Rotation paths and how fast each direction turns (degrees each step)
Each turn is a multiple of 5 degrees from 10 to 175, or 0.
Each row of a path follows its step; steps can be skipped.
Rotation 1:
step 1: [ 2.10 -1.33  2.20 -0.40  3.33 -0.38 -0.12 -2.07 -1.25 -0.33  1.66  1.94
 -1.30  0.74 -0.08 -1.30 -1.66 -1.91 -0.52 -0.26  1.66  0.01 -0.56 -0.98
 -1.04  1.41 -1.68 -0.66 -0.41 -0.07 -0.34  0.50  1.04 -0.86  0.54 -0.87
  0.81 -2.41  2.21 -0.83 -0.42  0.11  0.85 -1.75 -2.28]
step 4: [ 1.99 -1.10  0.37  1.75  0.73 -0.81  1.07 -0.25  2.73 -0.90 -2.86 -1.88
  1.49  0.74 -0.10  0.44  1.74 -0.74 -0.06 -1.09 -1.13  0.40  2.00 -0.32
 -0.17  0.47  2.04 -0.02 -0.93  1.27  1.20  1.90 -0.84  1.28  0.67 -0.33
  3.28 -0.78  0.41 -0.60  2.01  0.28 -1.96  0.93 -0.79]
step 5: [ 0.77 -2.23  0.72  1.37 -0.44 -0.89 -0.09 -0.69  0.14 -1.92 -0.70 -0.27
 -0.65 -0.59  0.41 -1.52 -3.72 -1.08 -0.82 -0.06 -2.18  1.57  0.67  1.27
 -0.66 -0.55  2.62 -0.54 -1.24  0.66 -0.06 -3.64 -1.43 -2.09  1.12  0.71
 -0.53  0.22 -0.08 -0.38  0.05  2.38  0.54 -0.12 -0.77]
step 11: [ 2.19 -0.07 -1.09 -0.51  1.23  0.46  0.27  2.60  0.62  0.50  0.89 -0.56
 -0.53 -1.36  0.51  1.03  1.50 -3.70 -0.40  0.37  0.87  0.66 -1.97 -0.10
 -2.45  0.30 -1.28 -0.45 -3.99  1.12 -1.27  0.69 -0.13 -0.06 -1.40  1.44
 -1.12 -1.34 -0.41 -0.25  1.11 -0.38  0.95 -1.45 -0.38]
step 17: [ 0.86 -0.43  1.33  0.96  0.33  0.03  1.40  0.98 -4.26 -1.39  2.32 -1.82
  1.49 -0.07  0.01 -1.67  0.72 -0.51 -0.43 -0.65  1.34  0.37  0.54  0.61
  0.97  0.59 -1.34 -2.22  2.01 -0.90 -0.28 -1.34 -0.03  0.10  1.34 -2.27
 -1.32  0.22 -0.89 -0.21  1.64 -2.55  0.64 -0.67  1.14]
step 22: [ 1.95 -0.50 -0.31 -1.04  0.03 -0.32 -0.03 -1.11  0.65  0.51 -2.12  3.20
  0.64  0.29 -2.10  0.84  1.50 -0.29  1.74 -1.43 -0.25 -1.75  0.11 -1.48
  1.87 -1.37  0.42 -1.47 -0.13 -0.24  1.57 -0.91 -0.31 -2.43 -1.09 -0.77
  1.43 -0.42  0.70 -2.37  1.48  2.12  0.40  1.38  1.84]
step 26: [ 1.78 -2.90  2.53  2.22  2.52  0.48 -0.42 -0.45  0.54  1.40  0.93  0.20
 -0.21  0.15 -0.36 -1.42  2.11 -1.73 -1.51  0.61 -0.07 -0.91  0.53  2.29
 -0.73 -0.10 -1.90 -0.85  1.07 -2.20  0.79 -0.33 -0.88 -0.69  0.12 -1.04
  1.31  0.22  2.20  0.13  0.69 -0.85  2.10 -1.13  0.81]
step 29: [ 1.02 -0.20  0.28  0.76  0.36  0.27  0.32  0.47 -0.36 -1.09 -1.14 -1.51
 -0.35  0.29  1.63 -0.83  1.56 -0.76  1.44 -0.42 -1.21 -1.84 -0.11  1.05
 -0.82  1.48  0.26 -1.49 -1.37  2.20 -0.25  4.37  2.66  1.18 -1.51  0.11
 -0.40 -0.04 -0.30 -0.11  2.01  1.00 -1.58  2.84  0.06]
Speeds:
[-0.11  0.20  0.06  0.28  0.06  0.57  0.39  0.46  0.11 -0.22 -0.48  0.09
  0.31  0.03  0.28 -0.47 -0.35  0.17 -0.28 -0.11 -0.33 -0.23 -0.49 -0.29
  0.71  0.40 -0.23 -0.10 -0.42  0.48  0.30 -0.62  0.70  0.78  1.05 -0.78
 -0.11  0.13  0.54 -0.42  0.08  0.02 -0.18 -0.17 -0.59]
25
[ 0.36  0.05 -0.30  0.30  0.80  0.36  0.14 -0.81  0.41  0.65  0.25 -0.04
 -0.20 -0.05  0.13 -0.86  0.35  0.92  0.49 -0.59  0.17 -0.22 -0.20 -0.06
 -0.15 -0.27  0.26 -0.12  0.43 -0.43  0.18  0.20  0.47  0.48 -0.40 -0.07
  0.29 -0.40  0.07 -0.23  0.65  0.29 -0.70 -0.32  0.20]
115
[ 0.64 -0.07  0.09  0.08 -0.43 -0.13  0.27 -0.15  0.70 -0.28  0.53 -0.18
  0.08 -0.25  0.14  0.48 -0.46  0.31 -0.04 -0.21 -0.50  0.47  0.42  0.01
  0.65 -0.51 -0.43  0.04  0.11 -0.09 -0.37 -0.48  0.12 -0.08 -0.31  0.74
  0.43  0.98  0.27 -1.05  0.20 -0.32 -0.46  0.24 -0.04]
40
[-0.06  0.23 -0.13  0.28  0.13 -0.19  0.15 -0.10 -0.52  0.29  0.27  0.11
  0.66 -0.83  0.46  0.16 -0.33 -0.17 -0.08 -0.72  0.33  1.03 -0.21 -0.17
 -0.14  0.06  0.20 -0.10 -0.74  0.32  0.68 -0.59 -0.60  0.63 -0.51 -0.04
  0.65 -0.45 -0.49  0.02 -0.39 -0.25 -0.06  0.13  0.11]
10
[ 0.06 -0.01 -0.19  0.13  0.28  0.22 -0.18  0.45 -0.12  0.16  0.33  0.46
 -0.74  0.34  0.45 -0.38 -0.11  0.30  0.31 -0.05 -0.21  0.43 -0.60 -0.05
 -0.33  0.26 -0.27 -0.11 -0.93  0.56 -0.82  0.62  0.60 -0.21 -0.26 -0.05
  0.13  0.87 -0.29  0.28 -0.76 -0.34 -0.31 -0.10  0.56]
80
Rotation 2:
step 8: [ 0.84  2.20 -0.48  0.00  0.08 -0.40  0.18 -1.74 -0.10  2.56 -0.60  0.56
  4.54 -0.67 -0.34 -2.07  2.52  0.34 -0.70 -0.77 -0.61 -0.16  0.95  1.41
  1.11  1.06  1.03  0.35 -1.43 -1.15  0.05  0.22 -0.81  0.12  0.44 -1.20
  1.01  0.57 -1.24  1.90  2.98 -1.43  0.14  0.68 -0.83]
step 9: [-1.75  0.09  0.39  2.85 -1.65 -1.52  0.86 -0.20  1.12  1.70  0.78 -0.37
 -1.00  0.09  0.95 -2.29 -1.65 -1.58 -0.85  0.64 -1.48  1.55  1.23  0.66
  0.83  0.11  0.68 -2.10 -1.22  1.81  0.20  1.14 -2.14  0.67 -3.21 -0.56
  0.63 -1.29 -0.15 -0.77 -0.42 -2.59  0.40  0.59  0.04]
step 10: [ 0.24 -0.84  1.83  0.18  0.71 -2.38 -0.49  0.88 -3.14  0.84 -0.56 -0.09
 -2.51  2.13  1.41 -0.42  0.45  1.91  0.83  1.83 -0.14  1.16 -2.39 -0.63
 -0.07 -0.89  1.80  1.50 -0.92  0.33  2.50 -1.06 -0.65 -0.50 -0.60  0.21
  1.10 -1.53 -0.80 -2.29 -0.38  1.04 -0.32 -0.32  1.70]
step 17: [-2.42 -1.44  1.14 -0.01  0.24  1.21 -0.36  0.54  0.59 -0.44  0.71 -1.64
 -1.83  0.46 -2.27  0.10  0.93 -1.91  1.35  0.59 -2.65  1.48 -0.77 -1.06
 -1.47 -1.64 -0.88  0.37 -0.66 -1.01  0.98 -2.35 -1.00 -2.49  1.96 -1.59
  2.36  1.23 -1.17  0.71  0.11 -0.52  0.86  0.95  0.57]
step 23: [-0.69 -0.31  1.43  1.00  0.18  0.53 -0.81  0.31 -0.23 -1.89  0.56  0.87
 -0.07 -0.06 -1.21  0.45  0.17 -2.16 -1.35  0.51  0.39 -4.18 -0.81 -2.33
 -1.45 -0.84  0.94 -2.03 -0.04  0.75 -2.12 -0.78  2.69 -0.33 -1.74 -1.21
  1.73 -0.39 -2.70  0.10  0.81 -0.61 -0.24 -1.18  0.45]
step 24: [ 3.75 -0.89  0.60  0.42  0.06 -1.11 -0.30 -1.37  1.69 -1.41  0.08  2.09
  1.08 -1.03  0.13  0.94 -0.28 -3.30  1.24  0.78 -0.05  0.63 -0.13  0.87
 -1.15 -1.45 -0.66  3.00 -0.57  1.09 -0.88 -1.76 -0.52 -0.31 -0.41  0.99
  2.06  2.05  0.27 -0.06 -0.14  0.70 -1.32  0.77  1.93]
step 26: [-1.04  1.16  0.45  0.03  1.01 -1.05 -0.37  1.96 -0.80 -0.74  1.20 -0.39
  1.58 -0.05  0.20 -0.28 -2.25  2.46 -1.03 -0.57  1.41  0.60 -0.08  0.37
  0.15  0.45  1.45 -1.56 -0.78 -1.81 -3.69 -1.24 -3.34 -1.52 -0.13 -2.07
 -1.13 -0.69  1.53 -0.71  1.05 -1.17 -0.63 -1.27 -0.07]
step 30: [ 1.17  0.60  1.49  0.86 -3.00  0.92 -1.78  1.05 -0.24  2.35  0.53  2.02
  0.18 -0.79  2.74 -1.05 -0.32  0.89  1.94 -0.06 -1.55 -2.82  0.14 -1.07
 -0.88 -3.09 -0.40  0.83  0.05  1.31  0.48  0.71  0.24  0.52 -0.22  0.73
  1.54 -1.46  0.19 -0.41 -2.20 -0.48  0.28 -0.59  1.07]
Speeds:
[ 0.05 -0.73 -0.50  0.59  0.07 -0.08 -0.15  0.26  0.50 -0.53  0.16 -0.40
  0.10 -0.07 -0.53 -1.33 -0.56 -0.05 -0.30 -0.06 -0.30 -0.01 -0.31 -0.43
  0.20  0.27 -0.36 -0.54  0.27 -0.36 -0.50 -0.63  0.15  0.13  0.19 -0.02
  0.55 -0.33  0.24  0.10  0.67 -0.32  0.20 -0.33 -0.39]
125
[ 0.13 -0.21 -0.51 -0.06  1.02  0.33  0.26  0.01 -0.38 -0.43  0.08  0.58
  0.21  0.28  0.05 -0.30  0.92  0.77 -0.60  0.02 -0.42 -0.63 -0.21  0.65
 -0.43 -0.06  0.32 -0.28 -0.65  0.12 -0.57 -0.15 -0.14  0.04 -0.45  0.27
  0.01  0.35  0.24 -0.56  0.15  0.30  0.43  0.28  0.06]
140
[-0.41  0.28 -0.40 -0.16 -0.42 -0.35  0.13  0.01  0.40  0.18  0.42 -0.16
 -0.08 -0.07 -0.10 -0.32  0.32  0.18 -0.42  0.61 -0.43  0.89  0.24 -0.12
 -0.02 -0.78 -0.70  0.26 -0.20 -0.91 -0.33  0.04 -0.51 -0.08 -0.30 -0.02
 -0.17 -0.33 -0.48 -0.34 -0.88  0.29  0.83  0.00  0.24]
90
[-0.15  0.38  0.13 -0.55 -0.36  0.20 -0.49  0.17 -0.33  0.40  0.17 -0.67
  0.81 -1.08  0.56 -0.17  0.17  0.04 -0.27 -0.45  0.41 -0.69 -0.55  0.05
  0.42 -0.27  0.04 -0.10 -0.21 -0.30 -0.30 -0.46  0.07  0.57  0.17 -0.13
 -0.83  0.12 -0.15 -0.41  0.04 -0.37  0.28 -0.16 -0.54]
100
[ 0.06 -0.60  0.02  0.01 -0.33 -0.01 -0.21 -0.47 -0.94  0.15  0.86  0.40
 -0.71 -0.33 -0.02 -0.18  0.02  0.44  0.15 -0.57  0.54  0.77 -0.26  0.40
  0.23  0.65  0.08 -0.35  0.16 -0.11  0.23 -0.18  0.09 -0.34 -0.65 -0.54
 -0.16  0.34  0.15  0.19 -0.11 -0.11  0.65 -0.64  0.33]
65
[-0.51 -0.18 -0.38 -0.29 -0.52 -0.29  0.18 -0.43 -0.10  0.29 -0.52 -0.07
 -0.56 -0.35 -0.40  0.91 -0.17  0.32 -0.56  0.07  0.16  0.18 -0.78 -0.43
 -0.64  0.32 -0.19  0.00 -0.55  0.19 -0.28 -0.01  0.47 -0.73  0.51  0.52
  0.22 -0.26  0.12 -0.67  0.43 -0.46  0.27  0.19 -0.24]
65
